Each row has a name. Each piece below is followed by the name of the row it came from, unless a question asks for something else. Each question is about the rows just above it. Places in a row count from 0.

[-47   6   9 -32 -42  29  12  36 -36] = k_665
[-106    0  -28  -58  -94   27  -28   78  -14] = k_790
[-107   -3  -30  -57  -98    6  -30   78  -16] = k_20
[-66   9   7 -47 -57  33  14  51 -42] = k_605
[-95  14 -21 -74 -86   5  -9  76 -15] = k_708
[-19   3   3 -13 -17  12   5  42 -15] = k_249
[-106    0  -28  -58  -94    4  -28   78  -14] = k_501
[-19   2   3 -13 -17  12   5  15 -15] = k_555
[-63   7   9 -43 -52  36  16  48 -46] = k_143
[-23   3   3 -16 -65  14   5  17 -15] = k_657
[-85  22 -14  75 -78   8   5  74 -19] = k_437
[-39   3   7 -26 -34  24   9  30 -29] = k_529
Where in the named rows is [-66]?	k_605, 0
Row and place of [2] in the named rows:	k_555, 1
Where in the named rows is [76]?	k_708, 7
Row and place of [-46] in the named rows:	k_143, 8

